In the data rows, the value 128 means zero.
Here are some points:
122,004,086,085,137,100,155,047,158,051,133,124,101,124,120,131,060,163,091,107,132,195
132,151,129,185,094,123,145,122,111,170,145,106,083,087,118,160,132,119,105,128,109,110
128,219,157,128,147,115,096,109,147,134,125,131,143,239,116,174,157,122,089,158,139,118
084,008,130,106,133,103,195,117,146,071,179,058,124,166,162,103,096,135,123,110,123,219
080,037,123,091,105,159,200,091,126,046,120,081,095,120,116,079,097,146,065,098,138,223
106,091,068,119,096,126,159,106,131,098,137,126,178,117,153,083,130,149,170,114,104,168
133,118,169,145,050,108,075,155,129,142,128,074,133,104,156,127,143,157,154,166,120,106
115,078,117,098,125,152,189,056,170,124,186,075,105,100,156,097,116,156,114,104,163,208
107,151,184,154,218,127,182,152,123,146,113,125,130,152,197,123,164,130,144,102,120,194
145,150,131,125,153,135,080,141,164,167,152,088,103,081,178,177,116,077,141,089,143,134
145,215,163,139,089,083,103,129,115,117,091,188,098,061,102,135,143,127,142,148,160,117
116,102,126,101,150,132,151,113,112,123,139,108,110,123,130,149,184,148,145,118,170,156
103,069,138,071,174,142,122,158,116,165,123,074,152,127,106,119,109,078,176,068,085,157
093,181,127,117,133,151,149,105,129,131,166,080,103,157,130,155,104,129,133,109,073,185
146,209,144,122,118,169,066,252,190,222,143,098,166,179,191,181,124,123,136,123,156,133
070,105,109,129,123,106,140,137,207,135,131,127,120,166,093,104,106,131,129,166,151,155
175,148,102,130,086,090,099,189,111,122,114,165,090,107,147,155,137,123,146,117,115,086
132,171,151,121,155,125,144,144,132,171,117,136,176,179,105,151,123,136,095,153,118,136
093,148,170,140,137,162,082,189,121,112,114,164,172,188,105,110,117,081,125,127,123,080
186,167,179,097,097,125,076,163,130,185,118,127,068,162,102,145,189,167,185,155,167,117
192,164,165,113,089,106,068,128,118,132,101,141,076,117,116,139,166,192,166,155,182,087
107,161,121,130,129,111,117,136,111,145,128,218,159,185,118,120,127,125,164,137,135,057
125,140,125,130,090,118,119,117,123,156,106,148,155,154,108,134,131,183,159,156,140,107
Here are 15 more points, each followed by its number:
130,120,118,124,111,146,131,107,132,032,162,137,122,093,092,095,109,091,128,123,075,141 0
126,132,070,113,172,136,136,081,118,176,150,115,160,131,124,171,085,095,128,118,129,137 1
097,080,154,101,073,083,103,124,113,118,139,122,108,078,174,078,108,149,175,122,115,198 2
109,200,129,167,115,111,080,087,155,170,121,141,170,167,081,163,145,111,171,125,143,097 3
149,109,107,123,177,206,148,151,158,166,136,064,102,097,074,146,143,072,083,129,162,145 4
083,077,098,136,114,158,180,032,084,108,105,145,133,088,096,081,071,166,147,096,155,183 5
133,111,112,093,074,149,100,130,169,123,119,159,094,105,119,163,106,097,168,150,121,036 6
095,124,157,093,116,088,148,115,146,105,125,105,118,078,105,090,113,098,135,121,183,141 7
049,123,115,095,143,200,115,110,059,147,054,062,062,109,062,211,128,081,139,156,120,144 8
143,069,046,035,179,154,131,124,097,097,115,110,125,114,108,167,146,093,121,135,150,170 9
111,073,175,165,106,114,195,107,122,128,116,125,099,104,121,076,116,154,124,127,134,135 10
089,068,147,111,213,182,214,132,138,091,124,086,109,071,141,118,121,090,058,125,107,255 11
100,070,052,100,095,159,141,134,190,080,141,125,131,150,120,086,142,105,099,128,165,122 12
094,083,122,069,192,139,176,115,143,123,185,134,092,167,139,101,107,158,061,109,134,183 13
186,169,109,112,053,134,150,092,135,110,128,116,137,149,084,125,108,121,099,141,105,096 14
Which three of these numbered points are nearest to each point below, looking only along the 7 directions in which the first points spread most? Their numbers follow each, nearest first.
124,101,105,136,121,116,147,055,117,066,072,122,107,082,121,128,102,128,109,133,123,097 > 0 7 10
092,172,175,159,141,090,092,134,102,147,114,161,174,167,134,170,108,102,140,139,134,074 > 3 1 14
094,035,130,127,134,134,226,087,163,136,078,054,124,089,145,121,110,201,063,134,160,235 > 13 11 5
076,040,101,104,103,105,197,080,126,118,152,180,140,092,104,095,075,142,088,100,140,128 > 5 0 12
217,138,153,179,064,162,079,154,077,081,120,097,082,071,149,116,141,129,138,113,135,085 > 6 7 2
118,069,119,130,065,150,098,071,140,136,102,154,186,151,097,127,113,078,157,121,066,104 > 12 0 6
131,159,102,135,109,101,090,103,158,082,119,117,125,152,126,120,112,153,135,135,151,136 > 14 7 12
146,070,125,094,148,161,159,100,113,102,121,140,187,061,148,121,084,094,097,122,126,193 > 0 7 9
Here are 15 other points, each followed by its number:
107,109,124,119,143,169,170,100,149,119,167,080,138,108,120,131,134,166,113,145,123,188 0
162,195,110,160,158,133,126,176,139,246,160,125,110,197,158,151,150,113,172,155,172,155 1
105,118,086,152,111,140,087,078,094,131,125,111,103,111,081,156,049,111,117,098,168,091 2
096,088,113,108,087,166,125,145,161,124,156,076,130,074,110,104,143,144,052,128,164,148 3
160,171,157,122,155,133,149,169,085,179,123,144,169,182,148,148,161,137,167,123,102,111 4
144,080,077,111,101,099,081,132,110,150,119,186,131,122,205,096,122,118,110,091,105,104 5
112,042,102,101,122,125,141,141,133,101,135,151,153,135,133,090,124,082,114,095,107,192 6
149,195,161,176,108,112,076,147,115,216,116,161,125,159,136,123,155,147,190,113,140,056 7
132,035,146,077,199,151,190,094,132,070,124,121,122,093,094,072,116,079,138,121,119,129 8
142,205,146,183,113,072,172,129,145,124,146,115,168,168,121,084,136,132,126,130,115,175 9
140,150,084,122,087,099,085,204,083,170,112,130,136,115,127,102,078,157,159,148,202,079 10
196,135,066,162,072,064,103,153,113,159,066,130,110,120,140,139,109,192,150,086,103,091 11
151,168,137,168,095,140,109,105,140,081,078,100,142,091,143,131,074,195,132,093,164,071 12
168,125,136,140,119,099,140,135,144,113,137,144,158,124,120,120,114,074,088,124,101,107 13
118,132,169,132,221,161,145,140,121,160,056,113,153,145,130,205,145,088,136,196,092,099 14
The same question for these:
180,168,151,177,034,103,098,122,065,127,120,135,126,086,135,127,087,130,128,092,158,114 > 11 12 10
113,137,135,094,162,130,146,116,076,080,173,105,159,121,127,143,121,086,097,190,116,135 > 13 0 9
115,136,103,116,203,146,096,125,138,187,105,176,167,166,155,119,142,201,182,116,106,105 > 4 14 9
131,179,147,217,026,104,021,166,070,141,119,196,133,108,135,098,146,147,151,136,119,045 > 11 10 7
155,066,144,162,188,149,192,085,140,100,137,089,154,085,105,086,164,159,109,138,104,190 > 0 6 8
091,136,128,106,097,147,117,100,143,122,185,101,135,090,136,144,100,137,144,091,126,129 > 3 13 12
114,107,134,124,184,124,186,096,119,074,124,109,128,089,107,131,191,121,058,163,070,212 > 0 8 6
126,188,126,185,101,114,063,197,124,109,080,132,123,179,146,172,165,171,150,132,116,061 > 7 10 11
